[[147 122 127 121 138 104 126 138 130 152 107 140 150]
 [129 131 129 119 117 113 104 115 136 150 113 141 133]
 [137 112 124 129 144 119 147 147 114 117 122 118 134]]
=>
[[134 118 122 117 114 147 147 119 144 129 124 112 137]
 [133 141 113 150 136 115 104 113 117 119 129 131 129]
 [150 140 107 152 130 138 126 104 138 121 127 122 147]]

[[113 117 136 134 123 126 127 121 129 145]
 [113 117 136 133 123 126 127 121 129 145]
 [113 122 138 125 125 126 121 139 138 109]
 [113 125 137 123 128 122 132 143 112 126]
 [113 114 131 138 130 123 125 128 123 121]
 [113 133 127 127 121 143 118 129 138 106]
 [113 137 123 125 136 120 138 116 135 123]
 [113 113 129 138 132 124 124 128 126 121]
 [113 131 129 126 122 137 131 113 150 105]]
=>
[[105 150 113 131 137 122 126 129 131 113]
 [121 126 128 124 124 132 138 129 113 113]
 [123 135 116 138 120 136 125 123 137 113]
 [106 138 129 118 143 121 127 127 133 113]
 [121 123 128 125 123 130 138 131 114 113]
 [126 112 143 132 122 128 123 137 125 113]
 [109 138 139 121 126 125 125 138 122 113]
 [145 129 121 127 126 123 133 136 117 113]
 [145 129 121 127 126 123 134 136 117 113]]

[[132 127 130 128 106 127 132 130 127 127 131 134 126]
 [120 137 127 133 153 135 119 125 128 131 121 115 132]
 [127 132 130 134 111 132 128 128 126 129 128 123 126]
 [130 107 125 120 129 118 138 131 131 126 138 134 122]]
=>
[[122 134 138 126 131 131 138 118 129 120 125 107 130]
 [126 123 128 129 126 128 128 132 111 134 130 132 127]
 [132 115 121 131 128 125 119 135 153 133 127 137 120]
 [126 134 131 127 127 130 132 127 106 128 130 127 132]]

[[129 152 138 155 119]
 [130 149 137 151 121]
 [129 154 139 155 119]
 [128 153 139 154 119]
 [130 151 138 152 120]]
=>
[[120 152 138 151 130]
 [119 154 139 153 128]
 [119 155 139 154 129]
 [121 151 137 149 130]
 [119 155 138 152 129]]

[[121 129 123 116 114 117 106 155]
 [150 121 134 143 134 147 156 105]
 [120 113 120 122 142 103 135 153]
 [112 113 120 115 127 120 103 156]
 [131 140 129 124 109 121 119 119]
 [115 147 135 117 138 154 114 106]
 [137 144 127 143 106 125 134 105]
 [133 120 132 130 126 147 123 118]]
=>
[[118 123 147 126 130 132 120 133]
 [105 134 125 106 143 127 144 137]
 [106 114 154 138 117 135 147 115]
 [119 119 121 109 124 129 140 131]
 [156 103 120 127 115 120 113 112]
 [153 135 103 142 122 120 113 120]
 [105 156 147 134 143 134 121 150]
 [155 106 117 114 116 123 129 121]]

[[116 122 139 149 148 126 121 127]
 [113 129 143 132 133 133 133 123]
 [127 130 129 127 127 128 127 127]
 [129 127 127 129 128 128 126 127]
 [127 127 128 128 129 128 127 129]
 [129 127 128 128 128 129 129 129]
 [132 129 129 134 138 134 126 136]]
=>
[[136 126 134 138 134 129 129 132]
 [129 129 129 128 128 128 127 129]
 [129 127 128 129 128 128 127 127]
 [127 126 128 128 129 127 127 129]
 [127 127 128 127 127 129 130 127]
 [123 133 133 133 132 143 129 113]
 [127 121 126 148 149 139 122 116]]

[[126 131 126 127 126 131 126 129]
 [125 129 126 129 127 131 127 130]
 [127 130 125 131 121 129 125 130]
 [124 131 126 126 128 131 127 128]
 [121 126 127 130 130 135 126 133]
 [126 127 130 125 133 129 129 127]
 [133 126 130 129 128 125 129 127]
 [121 127 126 130 129 133 126 132]
 [154 121 137 128 127 108 137 118]
 [133 127 129 129 125 121 129 124]
 [133 125 130 129 128 125 129 128]
 [130 125 129 130 129 125 129 128]]
=>
[[128 129 125 129 130 129 125 130]
 [128 129 125 128 129 130 125 133]
 [124 129 121 125 129 129 127 133]
 [118 137 108 127 128 137 121 154]
 [132 126 133 129 130 126 127 121]
 [127 129 125 128 129 130 126 133]
 [127 129 129 133 125 130 127 126]
 [133 126 135 130 130 127 126 121]
 [128 127 131 128 126 126 131 124]
 [130 125 129 121 131 125 130 127]
 [130 127 131 127 129 126 129 125]
 [129 126 131 126 127 126 131 126]]
